In the data rows, zero lies at 4.5, halfway between 4 and 5.
Here are some points, each followed by its number:
[6 4 4 6 3 5 7 6 6 4 4 1 4 6 5 4 4 5 5 3 4 6 4 5] 0
[5 4 6 5 3 5 3 5 3 5 3 7 4 6 4 5 5 1 6 7 5 3 8 6] 1
[6 2 7 6 4 5 3 4 4 6 5 8 5 8 1 5 3 3 6 7 8 6 6 5] 2
[3 7 4 0 8 4 4 4 0 7 6 5 5 0 5 5 8 7 2 2 3 4 0 4] 3
[5 5 4 4 3 6 5 6 3 4 2 4 2 3 6 4 8 2 5 5 0 2 6 6] 4
[5 5 3 3 5 5 6 6 3 6 5 2 4 3 4 4 7 7 4 2 3 5 1 4] 5
[4 5 4 5 4 5 5 5 4 4 3 4 3 3 5 4 7 3 5 5 2 3 5 5] 6
[3 6 2 1 7 4 6 5 3 6 6 3 4 1 4 3 8 7 4 2 3 5 0 3] 7
[7 3 3 7 2 7 6 6 5 5 3 4 2 7 2 3 6 0 8 7 5 5 7 6] 8
[5 4 6 4 5 5 3 4 1 6 4 9 4 5 3 6 6 1 6 7 5 2 6 6] 9
[6 5 3 6 3 5 7 6 7 2 3 1 3 5 7 4 5 5 4 3 2 4 5 5] 10
[0 7 2 3 7 2 3 2 6 3 5 5 5 0 6 3 5 7 3 3 4 4 2 2] 11
[2 5 4 4 6 3 3 3 6 3 5 5 6 3 6 4 3 7 3 4 5 4 4 3] 12
[3 5 4 5 5 3 4 4 6 3 5 4 5 4 6 5 3 6 3 4 5 4 4 4] 13
[4 5 6 3 5 4 3 4 1 5 4 8 4 3 5 6 6 2 4 6 4 2 6 5] 14
[2 6 1 3 6 4 5 4 5 5 4 4 3 0 5 2 7 5 4 4 3 4 2 3] 15
[2 6 3 5 6 2 5 3 9 1 6 1 7 2 8 4 1 9 1 1 4 6 2 2] 16
[5 6 4 2 5 5 5 6 0 6 3 4 3 2 5 5 9 4 4 3 1 3 3 6] 17
[5 5 5 4 4 4 5 5 4 4 4 3 4 4 6 5 5 6 3 3 3 4 4 5] 18
[6 3 4 6 3 6 5 5 6 4 3 5 3 7 3 4 5 1 7 7 5 4 7 5] 19
[3 4 6 6 5 3 3 2 7 3 6 7 7 6 4 5 0 6 4 6 8 6 6 3] 20
[4 5 4 4 4 5 5 5 4 4 3 4 3 3 5 4 6 3 5 5 2 3 5 5] 21
[6 5 7 2 6 5 4 5 0 6 5 5 5 4 5 7 5 6 3 3 4 4 4 6] 22
[3 2 5 4 6 5 2 2 4 9 8 9 6 6 0 4 3 3 7 8 9 7 3 3] 23
[5 5 4 2 6 5 5 5 2 7 6 5 5 4 2 5 6 5 5 4 6 5 2 4] 24
[7 4 4 5 3 6 7 6 6 5 6 0 4 7 3 4 4 7 5 2 5 7 3 5] 25
[4 4 8 5 5 3 2 3 4 4 6 7 7 6 5 7 1 6 3 4 7 5 5 4] 26
[5 5 9 5 5 3 3 4 4 2 5 5 7 6 8 8 1 8 1 2 5 4 6 5] 27
New points follow, each followed by the number of its nearest point above by angle, seen from the average point of the numbered points.
[6 3 8 5 5 4 4 4 4 5 7 5 7 8 4 7 0 7 4 4 9 7 5 5] 26
[5 4 4 4 5 4 6 5 5 6 7 3 6 5 3 4 4 8 4 3 7 7 1 3] 25
[5 5 5 4 4 4 5 5 4 3 4 3 5 4 8 5 5 6 2 2 2 4 5 5] 18
[2 6 2 3 6 4 4 4 5 5 5 5 4 2 4 3 6 5 5 5 4 4 3 3] 15
[8 2 7 7 3 6 5 6 4 5 5 5 4 9 2 6 3 3 6 6 7 6 7 6] 2
[4 5 5 3 6 5 4 5 2 6 6 5 5 4 3 5 5 6 4 4 5 5 2 4] 24
[4 3 6 6 3 5 3 4 6 4 4 7 5 7 3 5 2 2 6 7 7 5 7 4] 2
[2 6 6 1 7 3 2 3 1 5 5 7 6 1 6 6 5 6 1 3 4 2 3 3] 3
[7 5 5 3 4 6 6 7 1 6 4 4 3 5 4 5 8 3 5 4 2 4 4 7] 17
[3 4 4 5 4 4 4 3 6 4 4 5 4 4 4 4 4 3 5 6 5 4 5 4] 19
[5 3 6 6 4 5 4 4 5 6 5 7 5 8 2 5 3 2 7 7 8 6 6 5] 2
[3 5 5 6 4 3 3 3 8 1 4 4 6 5 7 5 2 5 3 5 4 4 6 4] 13
[2 6 1 3 5 5 4 3 5 5 3 6 3 0 4 2 8 2 6 6 3 3 4 3] 15
[5 6 4 3 6 4 6 5 5 4 7 0 6 3 6 5 3 9 2 0 4 7 1 4] 16
[4 4 3 4 5 5 4 4 4 6 5 6 4 4 2 4 6 3 6 6 5 5 4 4] 23
[7 4 4 5 4 5 8 6 6 5 6 0 5 7 4 4 3 8 4 2 6 8 2 5] 25
[5 5 6 3 5 5 4 5 2 5 5 5 5 4 5 6 6 5 4 3 4 4 4 5] 22
[5 5 3 4 5 5 6 6 4 5 5 2 4 4 5 4 6 6 4 2 4 6 2 5] 5
[4 5 6 4 5 4 3 4 2 4 3 8 4 4 5 6 6 2 4 6 3 2 6 5] 14
[4 3 6 6 3 5 2 4 4 5 2 9 3 6 2 5 5 0 8 9 5 2 9 5] 1
[2 5 4 4 6 3 3 3 6 4 7 6 6 3 4 4 3 7 3 4 7 5 3 2] 12
[5 2 7 7 3 5 3 3 6 5 5 8 6 9 1 6 0 2 7 8 9 6 8 5] 2
[4 4 6 4 5 3 3 3 4 4 6 6 7 5 5 6 2 7 3 4 7 5 4 4] 26
[3 4 4 7 4 3 3 2 9 2 5 4 6 6 5 4 0 5 4 5 7 6 6 3] 20
[4 5 4 2 7 4 5 4 2 7 7 5 5 3 2 5 6 7 4 3 6 6 1 4] 24
[6 3 7 5 4 5 4 5 3 6 5 7 5 8 2 6 3 3 6 6 7 5 6 5] 2
[5 3 6 5 3 5 4 5 3 5 3 7 4 6 3 5 5 1 6 7 5 3 7 6] 1
[2 6 0 5 5 3 7 4 9 2 5 0 4 1 6 1 4 8 4 2 3 7 1 2] 16
[7 5 4 4 3 7 6 7 1 5 1 4 1 4 5 4 9 0 6 5 0 2 6 7] 4
[2 6 2 3 6 3 4 3 6 5 6 5 5 1 4 3 5 6 4 4 6 5 2 2] 11
[9 2 9 4 3 6 5 6 0 7 5 7 5 9 2 7 4 2 6 5 6 5 6 7] 2
[8 4 6 3 4 7 7 8 0 7 4 4 2 6 3 5 8 3 6 4 2 4 4 8] 17
[2 7 3 4 6 1 6 4 9 1 7 0 7 2 9 4 2 9 0 0 3 6 1 2] 16
[5 3 5 6 4 5 4 4 6 5 5 6 5 7 2 4 3 3 6 6 7 6 6 5] 2
[5 3 7 6 4 4 3 4 4 4 4 6 5 7 4 6 2 4 5 6 6 5 7 5] 2
[3 4 6 6 5 3 3 3 7 3 5 5 7 6 5 5 1 6 3 5 7 5 5 3] 20
[2 5 0 3 6 4 5 3 6 6 5 5 4 1 3 2 7 4 6 5 5 5 2 2] 15
[4 5 4 5 5 4 5 5 6 3 4 3 5 4 6 4 4 6 3 3 3 5 4 4] 16
[3 4 4 3 5 5 3 4 3 7 4 8 3 4 2 4 7 1 7 7 5 4 4 4] 9
[6 2 6 7 3 5 3 4 6 5 5 8 5 9 1 5 2 1 8 9 9 6 8 5] 2
[3 6 2 2 7 4 5 5 3 6 6 3 4 1 5 4 7 7 3 2 3 5 1 3] 7
[5 5 5 5 4 4 5 5 5 3 4 2 5 4 8 5 4 7 2 2 2 4 4 5] 18
[6 3 7 4 5 5 4 5 2 6 6 6 6 7 2 6 3 5 5 4 7 6 4 5] 2
[5 3 6 6 3 5 4 4 6 5 5 6 5 7 2 5 2 4 6 6 8 6 6 4] 2
[2 4 4 3 6 4 2 3 4 7 6 9 5 3 1 4 5 3 6 7 7 4 4 3] 23
[5 6 5 4 5 4 6 5 4 3 5 2 5 3 8 5 4 8 2 1 2 4 3 5] 18
[3 5 6 4 5 4 2 3 3 4 3 8 5 4 6 6 5 3 4 6 4 2 7 5] 14
[5 5 5 4 4 5 5 5 3 4 4 4 4 5 5 5 5 4 4 4 3 4 5 5] 4
[3 6 3 5 5 2 5 3 9 1 6 1 7 3 8 4 1 9 1 1 4 6 3 2] 16
[5 4 5 4 5 4 5 5 5 5 7 3 6 5 4 5 3 8 4 3 6 7 2 4] 25
[5 3 4 5 5 5 5 4 5 7 7 4 5 6 1 4 3 6 6 4 8 7 2 4] 23
[3 4 5 5 5 3 3 3 7 3 5 5 6 4 5 5 2 5 4 5 6 5 5 3] 20
[4 5 2 5 5 4 5 4 7 4 5 3 4 3 4 3 4 6 5 4 5 6 3 3] 16
[5 3 5 6 4 5 4 4 5 5 5 7 5 7 2 4 3 2 7 7 7 5 6 4] 2
[5 5 8 6 4 3 4 4 5 2 5 4 7 6 8 7 1 8 1 2 4 4 6 5] 27
[5 6 5 3 5 4 5 5 3 4 4 3 4 3 7 5 6 5 3 3 2 3 4 5] 18
[5 4 4 4 4 6 5 5 4 7 5 5 4 5 2 4 6 3 7 6 5 5 4 5] 8
[7 2 9 4 5 5 3 5 0 8 6 9 6 9 1 8 2 4 5 6 9 6 6 6] 2
[7 1 9 6 3 6 2 5 3 6 5 9 5 9 2 7 1 1 6 8 9 5 8 6] 2
[6 4 6 5 4 4 5 5 5 4 6 3 6 7 4 5 2 7 4 3 6 6 4 5] 25
[5 3 5 8 1 5 4 5 7 2 1 5 3 7 5 4 4 0 7 8 4 3 9 6] 19
